In the rows, zero is written as 128.
One turn or mirror swaps these rows in pairs. Which row does each one swap with?
tam: [130 126 166 100 143 147 114 125 132 133 147  90 118 138 127  88  85 141]
sotu: [158  98 131  72 139 116 142 134 128 124 126 124  88 128  80 116 134 124]
vuvo: [159 117 103 121 133 120 167 116 118 115 121 171 137 111 147 120 108  94]
buvaf: [119 125 118 122 107 146 117  95 136 148 102 163 121 116  97 138  89 114]
bup: [131 108 110 106 147 156 164 117  94 113 122 130 142 151 120  93 106 103]
sal: [124 112 138 173 135 142 116 149 134 138 130 117 109  82 107  84 115 138]
som: [170  93 132 165 132 125 145 134 160 121 151 131 119 161  97 125 135 142]
Gir: [154  88 127 188 134 128 127 140 163 114 150 141 130 132 133 118 126 136]
fafu: [145  81 131 137 132  93 140 125 169 122 122 135 135 135 169 104 126 123]
sulik: [148 143 134 142 126 141 166 121 100 119 180 129 122  93 122 120 124 158]
kere: [145  80 134 151 143 112 128 130 164 130 146 124  80 151 121 121 149 130]
bogub: [112 127 127 177 136 106 138 131 144 126 129 132 127  72 114 125 142 145]
Tebor: [105 118 156 121 106 143 125  80 142 162 140 148 133 135 128  97 106 146]
Rab: [136 133  87 138 116 126 112 143 111  97 132 143 111 105 108 161 150 155]
nubob: [121 124 133 134 117 111 111 144 183 105 169 137 116 115 147 141 131 139]
Lef: [106 148 159 104 134 157  95 129 145 140 114 104 109 137 115  91 131 136]
Rufe: [127 116 146 131 130 170 115 103 139 145  98 143 146 147 122  88 101 114]
veze: [124 120 123  90 117 111 131 130 165 137 193 147 140 109 138 129 112 139]
Dasis: [156 111 133 176 137  92 131 137 142 143 119 121 123 107  92 123 151 144]
bok: [ 99  94 118 160 128 115 117 156 117 134 147 118 102 140 132 142 152 162]
gemen: [122 126 133  86 123 103 114 131 110 125  78 126 153  93 111 116 120 137]
Dusi: [ 93 127 131 112 125 135 112 123 123 122 165 127 118  64 136 123 109 135]
sozu: [118 119 123 142 120 145 111 139  94 126 196 131 118 135 133 121 121 154]
dil: [133 121 132  91 149 151 111 151 127 157 151  91  91 138 101  97 136 139]
mif: [131 144 127  78 113 111 153 139 142 147  82 130 134 124 116 112 137 146]
Bir: [145 135 125 119 145 130 138 132 167 108 187 137 128 157 138 134 136 126]
fovuk: [115 101 138  79 152 106 131 141 131 124 139 125 139 146 129  92 127  92]
Tate: [132 133 135 101 157 121 103 148 127 144 135 121 117 118 127 136 181 106]
Robid: [142 137 103 141 114 151 132 115 105  99 125 162 118 125 109 160 103 163]
kiduk: [148 113 136 123 125 102 157 147 117 122 190 132 143  93 107 111 110 152]
Pok: [142 124 102 132  95 125 132 156 131 117 130 130  84 108 126 155 114 176]
rima: [120  89 144  74 125 133 142 116  87 125 118 132 156  99 121 107 113 132]
Futu: [154  92 110 122 128 135 136 142  89 108 159 140 118 127 121 159 167 145]
Lige: [161 115 146 114 151  89 142 138 120 116  76 125 147 124 108 117 122 140]
rusi: [162 120 118 128  96 128 157 127  98 118 160 138 119 124 123 137 128 189]
fenud: [169 117 150  72 146 127 141 133 114 134 118 127 109 132 128 136 114  91]
Diz: [ 67 100 128  92 125 117 132 117 135 145 108 138 139 137 134 116 119 125]
Gik: [138  75 129 121 128 124 114 135 161 121  74 133 112 133 143 133 114 127]
fela: [135 128 125 127 123 137 107 133 161 153 121 179 138 133 133 137 138  85]
nev: [167  93 130 148 127 117 135 148  90 122 162 128 150 140 152 133 107 140]
nibes: [141 131 125 154 146 107 108 172 140  94 126 110 114 120 135 133 152 155]
moku: [158  98 130  60 126 116 157 125 119 119  92 127 113 139 115 112 117 129]
Musem: [153 123 127  72 135 152 128 137 102 144 139 138 111 151  92 129 117 102]
muvaf: [117 130 115 165 111 154 136 111 140 130 114 143 145 124 130 116 148 186]
gubu: [ 96 157 129  92 121 147 106 119 138 113 100 143 141 121 136 120  99 133]
Gop: [124 123 117 149 118 181 119 101 113 140 122 132 102 154 143  99 122 150]
pezo: [179 125 133 156 137 136 133 138  72 143 119 124 117 117 133 106 121 141]
giled: [120 131 137 120 129 141  94 120 129 157  84 147 111 121 118 153 122 101]
nemeg: [134 106 158 116 107 150 132  96 146 144 123 140 144 145 100 102  76 133]
sepos: [149 128 138  99  96 119 138 110 113 139 178 151 133 106 103 130 120 174]

Gir pairs with Rufe
dil pairs with veze
Lige pairs with Robid
Tate pairs with Dusi
fovuk pairs with sozu

